Turns, then the turns between two rows, first turn first; the first pair answered:
V (before |-> after):
[-1.72 -3.10  1.06  1.17  0.35  0.38 -0.71  1.56 -2.47 -1.59 -0.37  0.04
 -0.29  0.19] |-> [ 0.06 -2.34 -0.68  0.75  0.59 -1.73 -0.31  2.08 -0.32  0.96 -1.31  2.76
 -1.38 -0.27]
[ 2.43 -3.08 -2.98  3.76 -0.92  0.75  0.43  2.94  1.96  1.58 -1.86  1.33
 -2.92 -1.99] |-> [-1.03  0.72  2.34 -2.49 -1.90 -3.12  1.57 -0.20  3.74  2.39  0.17  3.36
  2.14  2.80]
[-3.27  0.11  1.79 -0.06  2.51  1.39 -1.28 -1.57 -2.71 -2.45  3.15 -1.91
  1.70  0.38] |-> [ 1.06 -1.07 -3.43  2.87  3.48  0.95 -1.44  0.95 -0.84  0.46  0.70  0.47
 -2.61 -2.97]
[-1.25  0.87  0.82  0.01 -2.27  1.76  0.37 -0.75 -2.46 -0.63 -0.17 -1.12
  1.27 -0.54] |-> [ 1.09  0.43 -1.89  1.27 -1.79  1.24  0.34  0.58 -1.15  1.10 -1.43  0.53
 -0.86 -2.14]
L (before |-> after):
[-1.96 -0.84  1.64 -1.11 -0.90  0.06  0.20 -0.66 -1.29 -0.28  0.61 -0.19
  1.37  0.27] |-> [-1.21  0.13  1.19 -1.09 -1.32  0.08  0.17 -1.04  0.57 -0.86  1.25 -2.02
  0.50 -0.02]
[-0.42 -0.42 -0.20  1.52 -5.57  1.74  1.67 -0.10  2.16  1.20 -0.05 -1.89
 -1.02 -1.05] |-> [-4.06 -4.02  1.83  1.53 -0.49  0.55  0.31  1.21 -2.64  0.19 -0.34  1.48
  0.83  1.12]
[ 0.75  0.54  1.40 -1.41 -2.57  1.99 -0.96 -1.26 -1.17 -0.29  0.87 -0.46
  1.02 -1.38] |-> [-0.55 -0.68  2.28 -1.34 -0.12  1.18 -1.80 -0.74 -2.26 -1.31  1.29 -0.22
  1.22 -0.39]
D (before |-> after):
[-1.50 -1.40  0.74 -2.64  2.05 -3.78 -0.03  0.06  1.72  1.70 -0.24  2.17
  1.13  3.05] |-> [ 0.85  2.90 -0.78 -3.88  3.36 -1.93 -1.06 -2.71  0.05  0.35  0.19 -1.25
  0.45  0.75]
[-1.85 -2.57  0.32  1.05  0.21  1.07  1.11  1.55 -1.59 -0.70 -0.54  2.00
  1.17  0.06] |-> [-0.52  0.56 -0.56 -0.14  1.38  2.46  0.50 -0.63 -3.21 -1.64 -0.19 -0.20
  1.10 -1.44]
[-0.82 -0.15 -0.62 -0.16  1.79 -1.02 -1.32 -0.58 -2.13  1.15  0.07  2.97
  1.10  0.87] |-> [ 1.34  1.53 -2.41  0.40  2.15 -0.01 -1.91 -1.20 -1.49  0.48  0.16  0.54
 -0.73 -0.95]
[-0.19 -0.47 -0.26  3.18 -2.68  1.62  0.33  0.70 -0.18  0.24 -0.52 -1.14
  0.07 -0.99] |-> [-1.55 -0.65  1.18  2.23 -2.44  1.16  0.59  0.30 -1.51  0.50 -0.46  0.31
  1.69  0.23]
S (before |-> after):
[-1.88 -1.01  2.47 -0.75 -0.94  0.17  0.24 -0.11 -2.40 -0.77  1.41  0.57
  2.04  1.61] |-> [-1.77 -1.17  2.52 -0.54 -1.43 -1.27  0.37  0.55  0.96 -0.72  2.08 -0.20
  0.94  2.31]
[-1.28 -0.94  0.90  2.98  1.58  1.98 -0.20 -1.66 -1.08 -3.34  1.92 -4.38
 -1.49  1.10] |-> [-1.34 -1.03  1.04  2.94  1.47  1.86 -0.13 -1.54 -0.75 -3.43  2.04 -4.44
 -1.47  1.30]
[ 0.87  1.13 -0.32 -3.13  2.90 -2.57 -0.31 -0.78  1.11  2.75  0.08  3.68
 -0.25  0.79] |-> [ 1.08  1.42 -0.60 -3.19  3.04 -2.23 -0.47 -0.99  0.66  2.74 -0.04  3.61
 -0.26  0.47]
[ 1.02 -0.12 -0.88 -0.08 -4.17  1.13  0.83 -0.54  1.95  1.93 -0.32 -0.32
  0.17 -0.27] |-> [ 1.43  0.34 -1.20  0.02 -3.77  1.88  0.82 -1.01  0.53  1.98 -0.68 -0.20
  0.48 -0.94]
A (before |-> after):
[ 0.86 -0.05 -0.97 -0.11  1.64 -1.00  0.70  0.69  1.15  0.29 -0.04  0.29
 -0.47 -0.89] |-> [ 1.11  0.22 -1.21  0.03  1.61 -0.51  0.53  0.50  0.70 -0.02 -0.11 -0.27
 -0.61 -1.39]
[-0.92  0.77  2.06 -0.62 -1.20  0.60  0.19 -0.08 -2.96 -0.05 -0.40  0.19
  1.24  1.49] |-> [-1.22  0.10  2.29 -0.61 -1.18 -0.27  0.35  0.53 -2.03  0.44 -0.53  1.07
  1.13  2.12]
[-0.94  0.78  1.48 -1.36  1.44 -0.17  0.47 -0.74 -1.21  1.48 -0.25  1.20
  0.32  1.93] |-> [-0.79 -0.03  1.11 -0.78  1.63 -0.57  0.57  0.11 -0.60  1.96 -0.55  1.97
 -0.09  1.93]
Now pairs of rows:
Each pair is two turns apart.
[-0.70  1.10  0.87 -0.78 -0.19  0.67  0.16 -1.12 -2.45  0.26  0.16  0.54
  1.78  0.29] |-> [-0.50 -0.87 -0.15  1.42  0.06  1.73 -0.19  0.28 -2.83 -0.32 -0.18 -0.15
  0.42 -0.59] : A, V
[ 0.66  2.07 -0.99  0.18  1.32  1.36  0.37 -0.88 -1.08 -0.71 -0.01 -1.40
 -0.12 -0.59] |-> [ 0.48  1.66 -1.02 -0.25  2.36  0.21  0.49 -0.52 -1.57  0.44 -0.65  1.15
  0.31 -0.15] : V, L
[ 1.56  2.18  0.04 -0.33 -1.85  1.60  1.53  0.35  3.29 -0.61 -0.62 -0.34
 -1.81  0.03] |-> [-1.14 -1.09  1.30  0.20  0.86  1.94  1.02  1.49 -2.00 -0.69 -1.73  3.11
  0.29  1.01] : L, V
[-0.10  1.00  0.72 -3.54  0.09  0.04 -0.39 -0.95  1.32 -1.15  0.07 -0.61
  1.74  0.37] |-> [-0.21 -0.06  0.57 -3.21 -0.57 -0.50  0.19 -0.13  1.43  0.41 -0.77  1.74
  2.08  0.60] : L, A
[-0.63 -0.01  0.32 -0.44  2.13 -0.62 -0.16  0.11 -1.19  0.46 -0.35  2.28
  1.00  0.30] |-> [-1.18 -0.53  0.67 -0.10  2.11  0.04 -0.28  0.08 -1.79 -0.18 -0.23  1.64
  1.28  0.36] : A, V
[ 0.68  3.55 -1.50 -3.08 -0.21 -1.55  0.88 -3.11 -2.73  2.13 -1.30  3.50
  3.42  0.08] |-> [ 2.29  5.44 -2.25 -3.12 -1.59 -1.57  0.85 -3.85  0.82  1.31 -0.23  0.20
  1.69 -0.62] : L, L
[ 0.78  0.04  0.43 -0.78  2.19 -3.32 -0.18  0.47  1.04  1.33  0.64  0.68
  0.25  0.61] |-> [-0.20  0.29  1.28 -0.50  2.36 -0.83 -0.75 -0.54 -1.55 -1.12  1.39 -2.42
  0.84  0.19] : D, V
[ 1.47  0.55 -0.09  0.16 -4.31  1.78  1.50 -0.84  2.83  0.34 -0.03 -2.72
 -1.17 -1.16] |-> [-0.60 -0.22  2.00 -1.19 -4.67 -0.06  2.24 -0.59  2.67  1.58 -0.14  0.46
  1.17  1.04] : V, D
[-0.33  2.33 -0.97 -1.75  2.46 -2.15  0.17 -1.52 -2.29  1.18 -0.06  1.98
  1.92  0.18] |-> [ 0.65  2.92 -1.65 -0.04  0.40  0.82 -0.16 -2.02 -1.22 -1.30  1.08 -3.67
  0.28 -1.26] : V, L
[-1.60 -1.37  1.51  0.78 -3.15 -1.28  0.19  0.81  0.69 -0.51  0.75  1.01
  1.42  2.31] |-> [-1.03  1.80  1.83 -1.51 -1.74 -1.50 -0.33 -1.42 -0.26 -0.96  1.26  0.19
  2.25  2.30] : D, A
[-1.44 -1.70  0.99  0.51 -4.09  0.07  2.18  0.31  2.32  1.81  0.82  1.66
  1.53  1.39] |-> [-1.03 -1.10  0.86  0.49 -3.61 -0.36  1.73  0.04  4.17  0.74  1.92 -0.65
  0.41  1.44] : L, L
[-1.79 -1.67  0.86  0.21 -0.47 -0.82  1.47  0.75 -1.10  1.14  0.15  1.10
  0.67  0.32] |-> [ 0.57 -0.62 -1.37  1.37 -0.51  0.05  0.97  0.70  0.38  0.58  0.25 -1.41
 -1.79 -1.63] : D, D
[-0.75 -2.54 -0.72  1.05  0.57 -1.43 -0.05  1.46 -0.03  0.75 -0.26  3.15
  0.36  0.56] |-> [-0.92 -0.38  0.56 -0.14 -0.02 -2.07 -0.32  0.02  3.13 -1.21  1.92 -0.81
  0.12  1.54] : L, V
[-1.61 -0.84  1.28 -0.34  1.53 -1.50  0.82 -0.10  1.33  3.24  0.88  4.05
 -0.41  0.87] |-> [-3.44 -1.00  3.20 -0.67  1.17 -0.16  0.80 -0.90 -0.56  1.44  1.69  2.22
  1.08  1.74] : A, V
[-0.66 -0.24  1.85 -0.87  1.00 -1.15  0.36 -0.68 -2.10 -1.55  0.33  0.31
 -0.89  2.24] |-> [ 0.60 -0.63  0.20  0.53  1.27  0.35 -0.01 -0.19 -2.77 -1.88 -0.33 -0.57
 -2.20  0.62] : V, A
[-2.45  2.46  2.43 -4.55 -1.79 -1.53 -0.19 -1.69  0.21 -1.13  0.11  0.76
  3.20  2.72] |-> [-0.48 -0.84 -1.18  1.43 -1.38  3.72 -1.56  0.42 -2.07 -4.09 -0.64 -4.30
 -1.20 -1.30] : L, V
